In the data rows, 500 means zero.
Every row has a hidden score. In each pair, how much higher is the second row's than the first's? 20 means about the same, 40 much higher and 0 much lower. The score is a weighted sum of the row's numbers plus the product of two more (or one squared), each taken from its middle value.
  608  422  336  731  143  686  670  580  494  523
  201  637  560  653  229  613  576  606  263  619: 11
  603  552  582  499  486  388  403  459  660  557
  518  677  590  425  450  653  597  448  532  594: 12
  335  272  604  663  482  471  454  518  270  591
  381  282  507  611  531  345  511  524  601  410: 16
  348  444  524  559  291  547  582  483  261  722
  632  651  340  224  477  297  185  498  672  162: 21
  511  368  362  531  440  514  539  667  315  412
  763  490  521  391  421  475  385  551  674  32: 10
  456  484  540  277  407  300  225  679  468  639
  485  474  565  598  294  614  663  495  304  589: 18
  198  601  838  575  565  482  660  17  517  685
  733  602  328  240  478  324  295  698  528  224: 32
  499  439  332  511  363  481  171  503  479  279
  830  400  481  704  129  609  455  751  493  91: 10
  395  617  665  325  672  419  259  152  725  702
  482  678  354  576  556  428  526  371  753  494: 23
  635  367  511  555  351  584  535  716  149  485
  665  652  603  195  533  583  358  605  440  357: 10
  673  554  433  506  400  639  631  230  627  612
  611  404  355  900  402  649  650  667  305  138: 18
  451  222  733  643  361  480  514  326  196  579
  330  528  419  561  686  787  753  650  365  591: 11
  521  833  458  122  798  540  203  524  695  683
  538  269  426  448  465  411  358  445  694  402: 27
  451  549  298  564  679  530  578  610  486  629
  237  560  248  436  311  431  575  591  309  692: 18
  503  665  590  242  702  487  369  546  595  500
  490  590  474  513  505  330  486  390  592  669: 29
  392  689  675  590  532  630  469  155  711  731
  628  638  529  701  443  790  785  486  505  449: 19
  492  397  445  533  525  200  274  421  630  404
  489  209  552  512  656  473  572  491  686  229: 9
  764  368  547  513  407  483  534  576  498  343
  637  503  383  700  393  514  547  576  536  98: 18
  550  548  667  692  420  657  490  488  451  494
  633  595  614  484  590  581  306  759  372  592: 26
  664  595  512  367  252  585  477  754  443  486
  592  697  351  254  415  419  460  512  496  769: 33
  708  485  305  653  423  615  357  833  353  284
  680  473  675  616  472  397  350  299  722  456: 19
  376  548  440  681  646  672  593  623  0  614
  678  809  312  420  581  579  198  652  627  525: 21
  640  810  550  376  524  682  457  373  680  480
  300  357  412  552  298  85  334  417  705  471: 27
  308  229  605  632  752  373  508  380  476  636
  429  513  541  615  688  455  632  339  510  516: 19
  489  605  366  674  604  735  700  631  269  487
  380  316  427  650  374  417  454  476  254  460: 29
  392  386  413  434  373  128  371  417  674  615
  508  308  649  680  336  670  537  572  337  605: 16
  200  179  687  548  532  349  574  541  464  594
  759  424  503  625  753  536  218  802  532  220: 25
  569  430  591  592  794  541  305  521  637  289
  589  637  492  722  543  726  740  357  532  558: 26
  514  406  575  597  523  529  626  556  344  664
  690  309  443  307  745  561  470  850  517  325: 17
  610  637  598  393  512  623  448  455  506  730
  0  580  192  464  477  345  578  537  445  709: 17
  408  325  335  712  647  489  480  480  493  200
  542  681  630  789  386  778  621  459  474  508: 8
  557  571  625  448  270  509  393  665  425  689
  495  696  764  551  530  448  484  56  708  614: 26
  196  518  364  549  618  370  336  412  570  690
  501  462  639  562  709  645  639  444  450  595: 12
  579  305  387  593  761  336  254  378  710  198
  601  397  368  686  573  580  517  439  606  254: 18
  481  417  276  474  347  462  514  556  554  368
  362  295  619  660  516  494  316  658  115  445: 16
  639  385  432  556  119  426  635  643  292  452
  574  606  381  655  422  703  755  552  375  195: 16
  648  532  460  634  635  478  396  451  615  458
  466  610  531  738  428  786  733  424  445  693: 7
  291  556  95  516  549  507  669  767  128  563
  362  344  376  336  477  432  574  479  541  771: 19
  624  592  441  602  559  594  468  629  459  269
  563  331  368  501  681  373  774  508  675  79: 20
  279  313  434  278  473  67  223  524  603  478
  472  418  562  372  562  508  501  498  486  674: 13
  614  705  605  342  434  534  441  541  494  472
  697  567  606  266  457  304  261  473  588  264: 25
  576  585  429  765  105  707  669  606  270  442
  519  686  645  191  524  554  348  468  561  540: 16
  387  492  487  469  566  408  499  585  503  383
  515  316  373  646  588  589  540  624  324  498: 29
  558  518  375  502  343  504  713  694  278  455
  709  567  627  590  448  557  159  484  682  470: 19
  157  160  670  262  529  284  840  383  589  591
  462  399  344  331  589  268  433  598  580  474: 31
  465  602  284  623  354  476  563  590  292  508
  542  570  579  263  416  425  549  509  593  579: 9
  707  472  519  664  453  615  712  568  428  436
  334  615  378  543  807  525  634  272  741  558: 20
  353  531  719  617  499  618  659  277  123  693
  374  564  697  260  606  388  538  183  599  692: 20
  337  299  634  549  400  479  534  546  341  653
  518  322  745  563  98  425  512  548  440  469: 14
  505  721  558  334  362  429  564  350  618  436
  316  354  577  489  553  293  447  548  543  547: 23
  436  568  461  272  544  214  301  242  706  693
  479  107  429  492  446  260  300  713  536  429: 20
  635  540  336  685  362  339  322  512  696  158
  649  452  898  544  484  408  336  153  702  508: 12
  374  417  454  659  417  558  623  504  243  619
  241  71  559  349  649  173  636  516  545  545: 17
  688  569  483  559  522  461  545  595  459  449
  663  209  708  610  324  398  533  590  411  307: 12
  754  377  458  687  667  590  613  607  289  317
  380  301  365  628  390  511  555  589  206  539: 22
  687  646  502  429  404  581  542  527  559  467
  610  672  408  200  668  531  506  411  683  644: 25
  433  326  607  545  317  555  682  560  251  467
  562  520  661  681  662  513  502  603  427  281: 20
  672  530  291  456  433  379  376  408  673  337
  604  601  544  676  497  802  767  477  375  373: 6
  369  763  622  304  418  562  630  513  466  599
  615  546  378  575  318  606  528  686  320  577: 35
  372  245  477  682  895  628  552  719  306  485
  376  613  823  576  632  586  531  304  625  691: 11
  535  539  228  334  560  391  406  676  463  403
  513  536  500  140  613  542  496  410  601  474: 11
  662  631  423  386  616  453  385  311  636  522
  674  364  349  671  418  581  373  673  404  348: 17
  698  457  606  626  661  433  570  219  634  385
  249  528  364  599  408  535  672  522  202  676: 15
  667  298  284  554  379  411  618  439  698  340
  501  362  570  646  496  561  639  448  306  659: 17
  342  335  473  685  641  636  656  547  149  592
  529  302  178  695  511  164  354  525  769  225: 26
  417  801  535  223  261  441  436  300  574  784
  285  674  604  554  671  623  460  548  494  754: 16
  595  632  353  627  361  550  496  461  547  569
  391  363  459  572  830  486  684  59  771  644: 22
  421  640  523  376  528  478  509  435  524  621
  759  544  578  717  698  539  611  490  405  522: 39
  429  406  387  279  346  409  499  641  434  537
  536  767  425  434  408  730  612  501  530  568: 12
  557  461  509  439  435  459  246  302  603  358
  613  607  388  814  502  749  627  569  533  408: 18
  692  629  694  664  705  610  392  526  547  301
  522  690  480  761  470  896  737  386  600  545: 13
  528  537  408  698  467  667  640  616  148  628
  472  523  87  650  427  395  371  582  539  153: 24
  315  532  594  451  349  497  631  441  233  687
  545  543  541  399  569  441  566  512  438  569: 24
  597  470  441  351  578  462  423  425  707  287
  360  656  349  280  553  374  307  348  648  757: 27
  508  679  372  678  814  695  438  498  678  522
  559  793  382  478  298  651  597  595  634  526: 7
  417  441  667  540  295  638  764  234  272  698
  488  668  711  465  512  643  419  501  455  699: 13
  673  291  546  504  255  620  502  653  455  182
  593  501  704  643  262  631  716  481  336  388: 14
  516  590  595  618  427  606  519  379  467  735
  605  604  637  630  657  698  643  543  443  613: 19
  415  599  685  403  366  555  533  449  426  738
  394  292  244  516  517  362  657  408  617  574: 34
  549  464  664  554  570  577  660  519  409  623
  144  157  370  667  584  403  561  563  336  622: 33
  539  707  474  580  771  835  609  511  672  530
  524  718  677  486  456  527  501  222  652  714: 26
  496  463  711  554  534  495  485  253  641  636
  408  670  571  640  406  702  672  389  439  595: 15
  411  490  399  581  534  460  555  493  308  633
  639  627  342  371  406  367  487  506  648  313: 15
  543  657  482  675  523  500  483  595  554  495
  493  590  441  610  338  707  769  575  350  550: 14
  548  454  443  231  355  342  383  807  368  377
  489  500  476  681  517  551  493  593  361  345: 21
  586  545  323  585  536  533  586  681  426  423
  758  560  552  669  639  708  563  744  363  427: 20
  587  457  633  444  312  440  449  253  554  590
  633  622  413  574  452  637  458  455  435  668: 23
  227  320  287  612  478  522  526  576  220  521
  480  255  320  502  634  397  787  283  623  502: 16
  268  324  574  605  468  542  560  455  296  667
  222  647  141  130  613  347  714  615  566  588: 6
  672  368  532  622  486  516  318  296  772  286
  502  634  767  636  274  599  593  211  448  667: 18
  538  481  658  617  674  803  649  498  307  654
  259  134  597  673  597  391  557  518  305  638: 30
  147  256  755  521  679  423  753  353  324  661
  400  216  605  582  565  226  436  515  483  563: 27
  676  469  383  766  722  399  404  410  579  467
  201  505  481  428  434  354  281  638  405  665: 2
  37  396  444  303  504  393  602  684  286  710
  553  336  794  655  547  681  639  473  497  427: 13
  376  414  560  444  358  489  579  686  154  569
  367  320  417  472  554  273  442  636  527  504: 22
  510  459  427  533  545  329  444  553  571  465
  485  487  214  446  351  297  356  740  551  422: 17
  627  298  737  635  600  519  612  412  500  320
  727  531  534  573  715  593  350  467  546  568: 30
  294  301  502  516  640  342  408  542  568  384
  710  521  736  252  393  464  456  567  549  210: 10
  534  627  588  385  464  466  411  689  492  484
  371  402  659  618  550  484  305  485  443  579: 25
  385  617  632  432  738  507  581  624  541  580
  452  439  589  289  407  260  398  752  479  438: 20
  688  597  520  501  358  563  383  328  705  641
  564  589  634  436  698  633  770  556  429  283: 11
  314  200  510  393  699  202  149  403  764  518
  471  370  300  552  509  603  747  534  391  390: 16
  555  593  292  720  326  721  762  501  341  255
  606  519  818  443  697  602  279  584  635  377: 6
  660  589  515  701  681  556  434  397  660  427
  584  629  550  535  552  655  578  329  479  577: 15
  429  613  459  607  226  355  328  484  703  513
  420  502  437  390  516  405  701  629  512  278: 17
  494  374  532  365  553  297  310  464  671  481
  254  444  517  561  318  439  468  379  271  680: 24
  604  696  861  334  388  486  329  104  625  623
  552  672  418  536  318  638  430  498  399  454: 27
  577  589  838  436  666  475  416  345  609  549
  349  509  364  555  428  471  287  725  349  238: 24
  495  346  751  656  609  590  439  420  303  630
  535  382  698  641  435  495  542  469  320  485: 22
  329  582  189  514  439  549  704  656  393  528
  600  487  840  481  563  497  420  423  542  499: 18
  355  376  300  510  466  444  711  527  538  277
  351  330  639  531  903  480  556  623  391  734: 20
  552  647  427  433  333  542  523  660  431  589
  565  511  210  697  401  750  707  651  383  335: 26
  830  478  569  647  386  482  325  572  647  403
  639  535  491  523  283  482  387  471  633  229: 15
  206  205  304  535  650  456  521  786  147  559
  315  560  381  618  371  562  369  449  444  707: 15
